In the data rows, the value 128 means zero.
Here are some points, each followed by its number:
[ 91  79 146  76 171 119 151 107 136  88 110 184  89 120 169  77 108 111
 145 208  97 100 116  98 163 100 112 176 139 131 132 134  84 101 255 157
 186  94 175  83 121 101  95 158 133  84 109 191] 0
[184 114  98 152 102  80 146  81  95 158 101 140 122 188  82 164 101 134
 129 121 134 102 152 135 162  94 138 149 104 127 174  99 150 162 103 221
 110 133 140 135  89 125 120 107 136 131  80 140] 1
[136 189  93 136 154 151 172 119 110 107 135 151 146 151 131 109 116 111
 159  95  91 145 108 103  97 103 177 101 102 181 118 108 147 109 159 135
 100 156 101 101 210  87 113 108 111 150 142 112] 2
[113 138 110 176 130 121 150 185 106 112 168 106 135 147 128 153 130 128
  86 107 133 107 140 112 109 188 101 112 125 118 103 143 142 121  93 132
 128 136 125 107 103 191  98 138 161 141  98 112] 3
[209 109 148 180 119 192 112 114 107 138 135 101 160 157 130 133 131 148
 132 104 146 154 126  91 113  91 135  92 113 128 104 187 126 105 120 132
 101 135  99 130 132 120 120  87  85 160 162  91] 4
[185 117 118 115  95  78 122  89  81 194 102 116 162  87 118 147 156 229
 168 142 126 116 113 120 107  90 168 152  78 151 160 153 146 106 148 131
  83  88 130 111  83 184 134 111 137  91 134 174] 5
[101 127 120  96 165 130 130 137 167 106 165 146 123 125 124 136 103 110
 166 111 147 218 118 131 114 114 106  94 150 141 118 136 144  98 129 114
 123 109 100  94 103 131 125 134 155 150 113 147] 6
[196 139 119 165 123 128 147  85 114 124 108 119 160 151 114 128 111  99
 128 102 128 156 119 134 105 122 116 111 111 120 127 136 139 101 149 140
 140 142 122 120 145  96 149 132 135 141 113 137] 7
[118 187 102 168 120 156 142 111 101 146 173  90 131 120 208 106 119 132
 168 126 115 140 142  88 139 128 133  91 107 180  94 154 107 114 128 103
  94 157 118 102 185 111 131 138  98 119 122  80] 8
[ 93 105 113 110 115 139  82 130 117 103 122 160 152  95 190 128 123 160
 167 136 156 124  95 148 137 155 112 148 114 116 110 152 123 106 129  91
 188 117 116 111 123 104 147 136 132 128 157 130] 9
[114 121 141 105 152 115 123 150 130  95 174 184 106 126 116 109  95 105
 122 134  93 141 166 108 123 106 107 137 100 190 113 113 179 100 141 133
 159 147 141 124 179 101  92 122 131 117 138 126] 10
[128 107 192 101  96  94 134 105 170 155  82 158 125 140  77 184 210 115
  75 171  92  96 150 158 102  94  97 186 116  88 123  83 103 143  89 182
 120  97 178 255  89 175  97 109 135 116 106 145] 11
[103 168 103 124 121  93 157 126 100 122 108 117 141  96 110 138 162 113
 112 120 123 101 119 163 130 136 108 183 119  99 149 137 128 144 145 111
 124 118 193 106  93 154 149 154 150 112 112 150] 12
[105  87 163  99 113 116  99 108 127 172  96 148 105  94 107 105 111 173
 152 247  98 131 102 129 140 123 142 136 170  96 142  88  93 109 130 140
 176  81 153 138  93 219  97 200  89  98 134 174] 13
[100 101 132  91 204  81 139 139 120 102 110  86  75 100 125 103  96 110
 113 153 197  72 163 107 202 162 219 154 156 159 255  97  73 215 102 159
  96 100 134 127  92 100 118 108 176  84  75 126] 14
[110 145 116 124 137 141 111 143 158 101 131 140 156 140 141 167 128 124
 137 110 134 190 131 127  92 143 109  88 122 125 103 125 138 103 115 118
 116 144  88 134 125 140 118 110 121 164 145 119] 15
[144 185  98 129 108 100 170  99 106 140 159 104 112 190 108  89 111 142
 117 148  95 116 181  94 154  75 164 132 115 174 113 122  99 125 228 187
 115 100 146 109 150  95 116  98 147  96 125 115] 16
[142 131 123 151 101 170 127 104 152 132 125 117  88 223  71 100  89 152
 141 131 120 118 237 119 184 110 163 114 139 111 132  84 116 129  91 191
 136 112 123 151 122 119  93 129  85 136 110 100] 17
Which three points above are nearest to each new point by angle, seen from the average point of the numbered points? Their numbers follow each, nearest first.
[183 193 115 182  99 150 184  75 119 127 109 113 135 253  95 101  99  99
 131 101  84  90 211 102 135 186 155 102 134  96 164  92  94 100 110 120
 117 104 152 101 139 119 112 204 138 120  85 112] 17 7 16
[108 166 187  99 182  94 198 158 118 133 128 109  78 125  94  93  77  82
 149 139 132 135 134 153 144 129 117 112 114 115 171  87 162 113  87 140
 115  92 133 162 128 110 149 153 204  96  93 146] 14 6 12
[119 123 125 142  85 154  91 146 187 144 177 116 132 108  87 155  99 141
 111  99 110 210 142 106  87 104 112 113 125 100  75 106 210  89  96 127
 105 111 101 216 123 208 126  94  90 163 239 110] 15 4 6
[112 127 179 100 123 197 124 191 144 125 140  96 152  84 125 228 124  97
 104 119 115 125 134 137 138 181  93 149 194  73  96 148  99 124 107  72
 118  80 123 101 115 167 121 113 129 147 143 113] 3 15 9
[166 127 143 129 102 128 109 106 105 182  94 150 128 132 142 166 165  98
 141 136 102 125 110  98 112 126 141 108 118 113 140 147 104 186 146 147
 102 190 127 128 131 118 113  92  89 140 120 123] 4 7 1
[107  84 197 105 160 104 107 181 105 135 102 105 124  90 149 115 153 185
 106 182 106  93  83 105 100 118 180 137 134 101 142  95 101 161 159 151
  92  87 160 121  93 177 118 140 163  80 150 202] 13 5 14
[ 96 106 154 106 127 168 118 102 131 102  97 110  99 122 136 109 133 103
 139 138 152 113 102  95 167 140 201 122 242 109 129 161  93 149 150 103
 103 170 134  92 106  95 180 105 114  99 145 178] 14 0 9
[147 156  95 155 156 105 152 112 108  78 165 118 136 216 109 109  95 158
 101 106 150 135 115  94 105  94 119 115 130 217 115 172 129 108 129 209
 155 113  89 108  99 141 103 107 113 141 126 135] 16 4 2
[197 142 101 171 147 109 126  99 100 131 131 152 185 117 162 116 128 100
 172  85 162 197 107 119  88 115 110  81  98 126 118 126 136  96 193 140
 124 199  93  97 145  88 104 105 105 165 115 122] 7 2 4
[158  99 169  99 106 175 134  92 141 165  79 160 121 163 123 174 110  72
 132 110  86 101  97 183 122 179 125  99 144  74 179  85 104 148 115 126
 133 151 157 141 117 112 129 123 143 123  97 170] 11 7 1
[114 126 153 124 150 123 120  91 141  87 104 120 111 200  77 100 112 110
  90 137 142 104 103 124 138  92 108 190 230  97 138 153  89 119 147 146
 141 108 155 112  77 136 147 124 141 104 128 255] 0 12 13
[ 87 110 117  92  86 150  88 111 104 136 105 166 125 106 107  98 133 155
 201 151  94 155 180 255 164 113  94 113 104  90 114 101 192  95 177  89
 152 106 116 116 228 126 110 153  78 135 162  98] 9 10 13
[199 164 117 172 113 142 130 102  95 128 106 126 167  95 145 118 147  91
 127  99 114 131 101 157  95 131 112 117 104 103 131 175 122 101 167  99
 142 120 107 106 136 118 186 128 134 140 155 127] 7 4 9
[116 121 103 142  96 145 188 195 166 149 118 103 113 130  97 107 130 172
 103 110 101 105 133 133 107 144 177 140 141 104 122  87 143 113  77 128
 105  85 140 137 125 223 134 153 122 146 128  89] 3 17 11
[101 121 133  95 130 130  90 139  87 131  97 163  92 130 156 115 117 121
 141 150 147 114 190 159 198 121 168 112 131 143 165  81 108 175 104 139
 103 155 139 115 118 155  99 106 139 121  87 112] 14 17 1
